One vector is turned by the same rotation once a tick. Each row is the vector after some number of ticks, and that number follows the row.
The counts run from 0 to 400.
[147 133 111 117 128 103  86 135 148 108  76 104 146 102 141 104 183 118
 129 147 146 146 104 116 182  76 172 129 106 118 150 136 124 140 140] -> 136
[107 162 126 127 149 135 123 129 158 144 132 124  86  93 179 128  74 144
 141 110 112 104 134 125  94 168  90 114 169 143  99 141 123 115 147] -> 108
[117  70 157 146 137 160 143  97 184 127 122 132 117 177 178 101 137 123
 102  86  86 106 131 106 113 139  94 148 148  99 133 125 129 141 141] -> 35
[106 115 170 114  85 132 133 142 143 118 124 146 154 169  60 128 170 105
 139  70 119 145 111 114 149 167 165 129  97 124 162 147 143 145 136] -> 87
[131 143 142 183 115 124 144 122 127 172 156 139 120 116 133 137 128  97
  95 132 116 151  89 128  90 149  63 144 130  75 143  73 134 105 104] -> 242
[140  89 156 110 158 170  75 154  91 109  83 111 118 118 144 106 144 111
 153 143  69 142 139 107 190 167 150 152 131 112 141 134 144 101 123] -> 148
[117 152  99 112 155 100 102 110  82 142 126 111 135 140  81 141 113 112
 113 156 151 119 141 172 163 158 173 108 124 164 114 163  65 154 119] -> 0
[171 194 116 128  84 154 100 149 120 129 120 140 138  69  98 145 128 119
 176 112  90 139 131 128 130 126 160 156 112 117 116 163 131 104 112] -> 289
[113 177  63 167 133  98 124 128  66 159 118 139 141  74 123 143 111 134
 144 159 128 107 154 154 151 122 123 109 138 149 128 150 112 120 108] -> 59
[164 164 115 153  97 142  96 138 158 127 132 112  82  90 145 109 122 110
 152  89  85 133  97 124 114 140 111 150 144  88 105 135 101 140  93] -> 234
[156 151 140 124 148 168 109 121 159 107 110 128 178 141 101 120 163  97
  92 130 118 134 164 137 157 143 164 209  93 138 113 108  95 124 131] -> 76
[162 168 145 117  80 116 105 175 155 126 168 134  84  93 148 111 111 128
 154  99 134 147  82 101  79 113 115 111 137  78 117 109 138 137 117] -> 236
[111 157  65 157 105 106 186 127 108 150 153 133 130 101 134 147  84 154
 150 129 148  95 137 134  82 100  86 102 131 147 128 142 156 128 121] -> 114
[163 170 139 162 122 184 105 159 142 118 112 130 134  79 102 142 136 113
 149 106  87 146 111 127 149 163 138 200  88 110 108 126 147  98 120] -> 18
[ 90 105 124 111 151  94 126 133  56 168 167 139 120 149 139 122 112 131
 106 166 156 121 151 138 126 143 103  57 152 137 142 116 113 141 140] -> 327
[171 133 110 100 133 125  97 134  53 152 163 144 131 145  90 121 139 105
 116 161 108 142 171 151 157 101 157 114 112 128 114 144  73 132  79] -> 3
[155 128 129 143 125 164 138 120 144 104 122 104 130 158  87 148 139 109
 116 124 140 167  85 152 145 139 155 199  80 110 108 105 126 135  89] -> 355
[114  94 186  98 126 119 111 151  93 135 130 138 146 156  76 135 177 100
 105 140 143 178 118 121 178 137 161 102 102 132 170 110 122 106 125] -> 142
[100  84  97 128 108 103 130 126  91 165 158 134 119 126 160  96 126 136
 146 117 114 107 152 110 119  98 100  56 165 115 153 158 127 163 140] -> 47
[ 95 111 161 109 139 133 150 143 122 146 159 129 104 136 166 134  72 140
 114 128 133 120 130 111  85 157  69  83 170 131 130 110 152 113 134] -> 381
[170 160  89 130 109 130 144 151  87 131 135 143 175 107  69 160 138 135
 148 169 146 133 167 135 123  89 166 149  92 146 115 140 144 114 114] -> 344
[122 127 150 153 129 146 145 101 222 142 105 123 127 144 163 103 133 119
  97  74 114 113 118 110 121 150 101 175 138 110 126 122 128 148 159] -> 306
[132 113 102 179 116 152 132 153 136 149 166 162 140 108 161 111 133 125
 133 132  98 122 134  95 109 115  70 152 119  82 124  72 165 125 146] -> 246
[154  91 155  97 164 121  82 151 114 106 117 108 128 140 131 113 166 131
 117 175 171 170  89 127 169 107 154 131 102 105 142  76 116 132 130] -> 138
[128 125 101 145 116  98 111 150 118 154 135 148 148  69 167  86 176 131
 133 175 150 142 128  89 146  71 118 102 127 108 157  88 143 139 155] -> 191
[173 147 157 129  93 156 121 155  97 133 148 151 134 110  66 161 145 109
 149 134  99 159 116 122 118 121 133 161 103  93 134 111 150  87  84] -> 16
[117  71 136  83 175 125 128 104 136 132 108 120 144 173 173 103 142 130
  91 161 141 116 169 116 147  69 133  99 137 144 145 142 111 138 144] -> 264
[162 121 151 128 130 148 110 105 175  91  63  94 143 142 122 140 147 112
 119 127 135 157  90 135 171 123 161 187 107 121 138 141 125 116  98] -> 81
[117  78 127 144 158 152 148 139  59 145 106 153 164 138 136 138 162 126
 111 196 119 142 156 124 163 100 118 126  95 120 151 100 159  91 128] -> 201
[113 128 101 157 106  89 132 125 110 191 168 150 146 107 122  97 162 109
  97 141 148 147 118 118 124 100  99 103 123  96 153  85 113 159 134] -> 187
[157 171 133 123 170 118 128 101 132 141 100 126 149 101 130 160 116 120
  90 193 146 147 142 154 136 103 143 159 130 154 108 121  76  79 107] -> 67
[105 103 152 136  86 123 143 133  82 156 165 141 104 145 125 137 111 123
 158  80  88 109 121 106 103 143  91  72 145 114 161 157 158 114 106] -> 101
[131 124 139 123 100 156 150 161 108 104 127 134 131 136  98 149  96 145
 183  85  90 104 153 111 108 155 132 131 117 139 133 165 182  98 122] -> 159
